In the data rows, the value 128 means zero.
Here are some points, each followed by its number:
[161. 160. 111. 131. 102. 139. 117.  66. 118. 126.  39. 142. 152. 166. 143. 159. 131.  97. 116. 128. 135. 156. 145. 139. 172. 101.  96. 115.] 0
[ 48. 107. 214.  81. 200.  66.  93. 104.  95. 134. 142. 157. 158. 138. 126.  99. 136. 155. 169. 114.  78.  21. 155. 165. 102. 148.  69.  90.] 1
[ 65.  72. 171.  78. 168.  69.  85. 146. 110. 143. 209. 146. 169. 122. 125.  72. 156. 162. 142. 125. 106.  58. 150. 119. 126. 167. 143. 125.] 2
[148. 122. 115. 135. 111. 132. 125. 106. 120. 122. 123. 136. 130. 126. 130. 155. 130. 129. 132. 131. 137. 136. 123. 119. 141. 127. 131. 119.] 3
[ 62. 174. 151.  88. 176. 120. 121. 121. 110. 140. 131.  95. 137. 121. 169. 113. 156. 160. 134.  77. 141.  87. 107. 108. 135. 120. 120.  90.] 4
[ 68. 145. 175. 120. 162. 145. 125. 164. 166. 160. 169. 139.  86. 125. 114. 125. 169. 108. 112. 131.  76. 126. 110.  97.  87. 156. 152. 119.] 5
[170. 131.  95. 144.  81. 128. 123. 130. 102.  88.  92. 128. 128. 143. 140. 166. 119. 137. 118. 161. 164. 165. 132. 111. 124. 107. 130. 133.] 6
[166. 133. 125. 144. 110. 162. 132.  83. 129. 121. 106. 109. 123. 130. 112. 193. 158. 116. 123. 169. 158. 167. 107. 116. 147. 111. 154. 130.] 7
[157. 128. 104. 134. 111. 124. 123. 126. 125. 131. 114. 126. 120. 126. 116. 165. 120. 124. 117. 130. 145. 169. 144. 110. 131. 115. 135. 118.] 8
[ 77. 120. 153. 108. 158.  93. 105. 129. 141. 159. 167. 122. 139. 118. 131.  99. 156. 114. 126. 110. 110.  87. 132. 115. 120. 145.  99. 107.] 9
[154. 129. 113. 132. 127. 133. 145. 117. 122. 112. 144. 145. 145. 120. 117. 126. 104. 146. 117. 120. 132. 135. 124. 115. 126. 111. 125. 127.] 10
[146. 143. 105. 169. 114. 123. 110. 144. 139. 120.  93. 137. 122. 127. 126. 180. 146. 103.  99. 151. 127. 137. 157. 139. 105. 129. 101. 111.] 11
[143. 158.  89. 148.  43. 180. 171. 184. 158. 135. 102. 149. 127. 150. 145. 135. 114. 140.  79.  97. 109. 215. 117. 106.  91.  83. 172. 153.] 12
[210. 170. 132. 107. 141. 192. 198. 121. 129. 104. 155. 125. 147. 130. 103. 107.  73. 155. 115. 157. 182. 152.  91. 136.  71.  76. 139. 139.] 13
[ 34. 136. 172. 111. 127. 105. 110. 112. 128. 123. 160. 129. 123. 127. 147. 114. 149. 161. 120.  64. 105. 111. 128. 110. 149. 139. 140.  96.] 14
[102. 141. 155. 122. 132. 121. 132. 135. 124. 107. 142. 128. 135. 131. 126. 104. 128. 124. 134. 118. 123. 100. 130. 139. 132. 137. 134. 114.] 15
[203. 149.  53. 169.  31. 168. 125. 141.  87.  97.  84. 133. 134. 135. 115. 185. 127. 143. 151. 167. 193. 171. 124. 104. 212. 125. 151. 149.] 16
[162. 105.  59. 138.  83. 105. 121. 103. 129.  98. 131. 114. 166. 106. 117. 164. 132. 111. 140. 100. 143. 152. 126. 129. 157. 122. 135. 100.] 17
[ 77. 147. 161.  93. 163. 127. 128. 114. 126. 146. 162. 111. 140. 119. 107. 101. 144. 124. 121.  87. 115. 105. 130. 136. 123. 116. 118.  99.] 18
[ 69. 167. 202. 120. 159. 125. 147. 102.  94. 153. 114. 108. 100. 153. 175.  94. 126. 166. 198. 130. 122.  86.  91. 142. 126. 142.  81. 158.] 19
[ 94. 141. 138. 126. 133. 108. 118. 130. 120. 121. 145. 116. 134. 131. 140. 110. 140. 116. 137. 119. 137.  95. 127. 133. 150. 141. 123. 119.] 20
[ 68. 151. 116. 119. 129.  91.  97. 176. 110. 128. 130. 112. 150. 119. 152.  73. 119. 141. 119.  81. 121. 124. 139. 125. 144. 129. 116. 140.] 21
[125. 115. 108. 112. 123. 134. 130. 143. 130. 139. 128. 124. 145. 135. 124.  97. 135. 163. 126. 128. 122. 105. 101. 141. 142. 136. 143. 158.] 22
[ 53. 135. 160.  99. 174.  70.  76. 136. 134. 162. 166. 132. 144.  99. 140.  92. 166. 111. 116.  92. 107.  80. 139.  97. 119. 141.  86. 104.] 23
[215. 129.  91. 155.  86. 137. 131. 121. 134. 109.  34. 138. 113. 159. 165. 168.  79. 115. 119. 149. 139. 206. 156. 134. 112.  90.  75. 135.] 24
[108. 103. 182.  84. 167. 103. 131. 161. 157. 150. 136. 150. 148. 115. 147. 103. 132. 143. 147. 118.  90.  95. 153. 103.  97. 125. 117. 139.] 25
[ 89. 154. 142. 119. 149. 117. 121. 115. 123. 141. 128. 111. 131. 123. 138. 114. 136. 145. 137. 113. 132. 113. 109. 124. 127. 124. 126. 118.] 26
[ 70. 112. 137. 122.  95.  95. 122. 154. 116. 109. 173. 161. 120. 129. 146.  85. 108. 131. 120.  76. 111. 120. 160. 118. 152. 145. 150. 106.] 27
[ 97. 140. 131. 130. 132. 100. 112. 141. 111. 121. 130. 119. 106. 143. 158. 115. 116. 132. 139. 129. 130. 102. 139. 156. 120. 147. 123. 136.] 28
[107. 136. 151. 126. 153. 128. 120. 132. 127. 125. 136. 121. 125. 120. 137. 100. 127. 128. 149. 139. 134. 103. 125. 149. 126. 143.  90. 134.] 29
[152. 125. 115. 137. 102. 111. 116. 117. 123. 101.  87. 133. 125. 132. 145. 158. 118. 122. 131. 131. 158. 143. 151. 143. 123. 121. 118. 119.] 30
[123. 141. 125. 124. 150. 128. 150. 124. 119. 143. 119. 118. 143. 139. 140. 130. 112. 173. 133. 114. 134.  94.  99. 134. 126. 107. 105. 148.] 31
[186. 122. 109. 129. 126. 178. 135. 146. 180. 144. 101. 122. 129. 125.  77. 158. 136. 108. 100. 149. 140. 175. 137. 128.  83.  79. 125. 138.] 32
New points follow, each followed by the numbers of its two nearest points above by angle, seen from the average point of the numbered points, nearest first.
[150. 125. 133. 140. 121. 138. 123. 138. 145. 117. 122. 137. 133. 141. 128. 144. 132. 125. 119. 158. 123. 133. 127. 118. 102. 126. 133. 139.] >> 32 11
[175. 118. 104. 141. 121. 131. 146. 121. 113. 112. 149. 153. 155. 123. 116. 135.  88. 151. 125. 101. 138. 156. 120. 103. 118. 105. 125. 129.] >> 10 13
[ 62. 133. 159.  99. 128. 120. 122. 108. 118. 126. 166. 125. 118. 121. 143. 112. 137. 159. 132.  87. 116. 131. 118. 127. 133. 134. 142.  99.] >> 14 18
[141. 137. 107. 131.  93. 136. 142. 129. 109. 109. 105. 123. 128. 139. 142. 133. 121. 137. 139. 113. 138. 138. 125. 133. 163. 116. 150. 139.] >> 16 6
[ 49. 169. 176. 133. 177. 144. 125. 187. 184. 177. 177. 128.  57. 104.  87. 116. 182. 105.  82. 124.  71. 145. 107.  89.  77. 156. 148. 108.] >> 5 9
[171. 126. 104. 148. 108. 137. 128. 123. 128. 118.  81. 143. 118. 130. 147. 151.  92. 120. 124. 134. 130. 175. 135. 135. 110. 106.  88. 136.] >> 24 30
[ 58. 166. 177. 168. 149. 124. 130. 139. 126. 124. 117. 127.  68. 147. 167. 123. 154. 137. 131. 126.  90. 106. 108. 165.  92. 146.  99. 130.] >> 19 28
[ 48. 135. 182. 139. 169. 159. 135. 174. 183. 184. 203. 143.  70. 115.  95. 126. 187. 104. 109. 128.  68. 134. 103.  79.  79. 172. 147. 100.] >> 5 9
[158. 138. 110. 145. 134. 169. 151. 181. 176. 135. 141. 119. 124. 105.  97. 132. 152.  87. 109. 122. 118. 149. 132. 121.  99. 123. 160. 122.] >> 32 12
[157. 144.  87. 149.  62. 157. 150. 106.  87.  99.  83. 118. 130. 158. 156. 130. 117. 147. 162. 104. 155. 152. 124. 151. 190. 103. 169. 154.] >> 16 6
[ 95. 148. 126. 158. 142. 157. 112. 181. 162. 160. 143. 101. 101. 125.  97. 114. 161. 109. 128. 150. 121. 157. 118. 166. 109. 134. 124. 158.] >> 5 32
[143. 106. 138. 133. 133. 114. 144. 100. 141. 121. 132. 132. 118. 127. 148. 146. 133. 107. 128. 125. 118. 115. 133. 109. 119. 145. 133. 118.] >> 3 7
[162. 123. 102. 130. 117. 135. 154. 123. 119. 109. 145. 148. 157. 123. 121. 131.  88. 150. 115. 115. 140. 154. 119. 110. 120.  99. 125. 122.] >> 10 13
[139. 136. 115. 130. 110. 139. 142. 141. 131. 130. 119. 136. 127. 130. 132. 130. 122. 133. 113. 118. 128. 153. 128. 120. 118. 115. 135. 135.] >> 12 32
[ 93. 122. 166. 109. 157.  98. 120. 117. 121. 128. 139. 142. 141. 130. 125. 110. 127. 142. 137. 121. 101.  73. 142. 150. 122. 132. 106. 111.] >> 1 2
[152.  94. 149. 135. 140. 103. 144.  89. 152. 126. 138. 134. 120. 122. 152. 145. 126.  99. 124. 126. 119. 109. 140. 102. 121. 152. 130. 112.] >> 3 25
[156. 136. 106. 137. 115. 134. 136. 121. 134. 117.  86. 133. 121. 135. 140. 145. 105. 121. 118. 134. 137. 157. 139. 128. 117. 111. 101. 131.] >> 24 30
[115. 155. 130. 163. 122.  97. 148. 144.  94.  88. 151. 127.  78. 172. 152. 117.  68. 123. 106. 117. 148. 113. 147. 155. 132. 154. 135. 137.] >> 28 27
[105. 131. 109. 127. 104. 117. 120. 153. 107. 126. 149. 139. 131. 141. 109.  93.  96. 151. 136. 100. 132. 131. 143. 162. 132. 124. 126. 134.] >> 27 21
[ 69. 119. 160. 110. 121. 103.  83. 150. 138. 138. 142. 147. 108. 141. 118.  92. 156. 115. 159. 148. 111.  90. 131. 146. 136. 180. 130. 136.] >> 2 20
[107. 135. 112. 117. 147. 106. 118. 139. 116. 164. 110. 108. 122. 143. 144. 109. 120. 139. 115. 110. 136. 115. 135. 140. 137. 127. 140. 139.] >> 21 28
[162. 165. 137. 129. 110. 174. 153. 135. 139. 113.  79. 126. 130. 139. 145. 120. 123. 117. 127. 139. 130. 144. 121. 158. 109.  97. 116. 148.] >> 24 13
[101. 118. 125. 127. 117. 115. 120. 138. 115. 130. 147. 140. 129. 135. 132.  97. 113. 142. 134. 118. 117. 134. 122. 134. 152. 131. 119. 139.] >> 27 21
[172. 114.  96. 146. 121. 126. 125. 112. 118. 137. 105. 125. 118. 119. 119. 182. 122. 133. 116. 133. 151. 185. 147.  93. 132. 110. 139. 115.] >> 8 3
[161. 148. 122. 138. 134. 151. 145. 109. 142. 140.  93. 107. 133. 119. 119. 141. 146. 100. 145. 147. 132. 134. 109. 127. 131. 119. 123. 144.] >> 7 32
[162. 133. 103. 140. 110. 151. 133. 130. 139. 120.  97. 127. 105. 116. 144. 131. 136. 112. 138. 152. 124. 138. 108. 140. 118. 148. 119. 143.] >> 24 6
[132. 123. 117. 137. 106. 126. 115. 128. 142. 128.  97. 141. 118. 141. 141. 150. 137. 114. 129. 135. 115. 127. 136. 142. 137. 150. 135. 131.] >> 11 30
[181. 126. 117. 121. 135. 124. 111. 122. 158. 151. 105. 121. 134. 123. 121. 150. 157. 109. 119. 167. 161. 157. 149.  94. 109. 113. 126. 140.] >> 32 8
[222. 134.  61. 130. 103. 114. 129. 157. 122. 112.  63. 140. 139. 132. 118. 211.  64. 108. 122. 140. 193. 198. 192. 112. 123.  77. 134. 124.] >> 8 24
[105. 127. 126. 122. 118.  89. 114. 139.  98. 121. 119. 124. 121. 148. 153. 133. 107. 141. 117. 107. 130. 122. 158. 139. 148. 132. 129. 129.] >> 28 27
[171. 124. 112. 147. 126. 123. 118. 150. 162. 138. 109. 129. 120. 142. 133. 165. 123. 109. 119. 166. 156. 149. 137. 115.  91. 105. 118. 137.] >> 32 11
[177. 150. 132. 110. 142. 168. 169. 106. 126. 118. 144. 110. 144. 126. 115. 116.  99. 142. 122. 152. 158. 139. 105. 127.  87. 104. 140. 137.] >> 13 10
[156. 131. 128. 145. 110. 158. 133.  96. 128. 117. 110. 104. 124. 121. 110. 178. 157. 121. 121. 155. 157. 160. 118. 108. 144. 114. 148. 135.] >> 7 3
[141. 124. 127. 135. 108. 128. 126. 119. 115. 109. 118. 140. 127. 150. 137. 144. 117. 136. 135. 138. 139. 128. 123. 135. 133. 118. 136. 140.] >> 6 16
[110. 110. 130. 132. 133. 101. 102. 129. 126. 126. 149. 124. 109. 112. 118. 146. 132. 123. 118. 126. 134. 138. 138. 110. 124. 142. 128. 112.] >> 8 5
[ 85. 144. 123. 148. 158. 162.  95. 182. 161. 180. 147.  93. 106. 112.  80. 111. 183. 113. 117. 164. 112. 152. 104. 183. 105. 137. 114. 161.] >> 5 32
[ 90.  87. 153.  95. 150.  99. 105. 124. 111. 132. 169. 126. 151. 124. 118.  95. 130. 154. 130. 120. 108.  91. 137. 121. 127. 139. 128. 120.] >> 2 1
[ 70. 143. 173. 135. 165. 140. 123. 173. 170. 172. 177. 141.  86. 107.  98. 118. 163. 108. 110. 133.  71. 128. 115. 103.  77. 150. 153. 109.] >> 5 9
[  9. 188. 218. 113. 127. 128. 139. 149. 123.  64. 198. 132. 153. 146. 139.  54. 131. 132. 161.  88. 154.  23. 145. 137. 170. 178. 165.  98.] >> 15 20
[131.  77. 143. 100. 157.  95. 141. 106. 120. 150. 139. 109. 151. 131. 129. 126. 114. 131. 117. 110. 119. 119. 144. 112. 136. 135. 143. 125.] >> 2 25
[ 90. 149. 145. 126. 131.  94. 113. 131. 126. 119. 149. 106. 137. 123. 137.  97. 133. 112. 128. 116. 135.  96. 133. 139. 152. 146. 122. 115.] >> 20 15
[173. 143. 116. 135. 133. 167. 143. 113. 126. 139.  90. 109. 140. 114. 121. 142. 144. 107. 146. 150. 145. 137. 112. 123. 145. 104. 117. 140.] >> 7 32
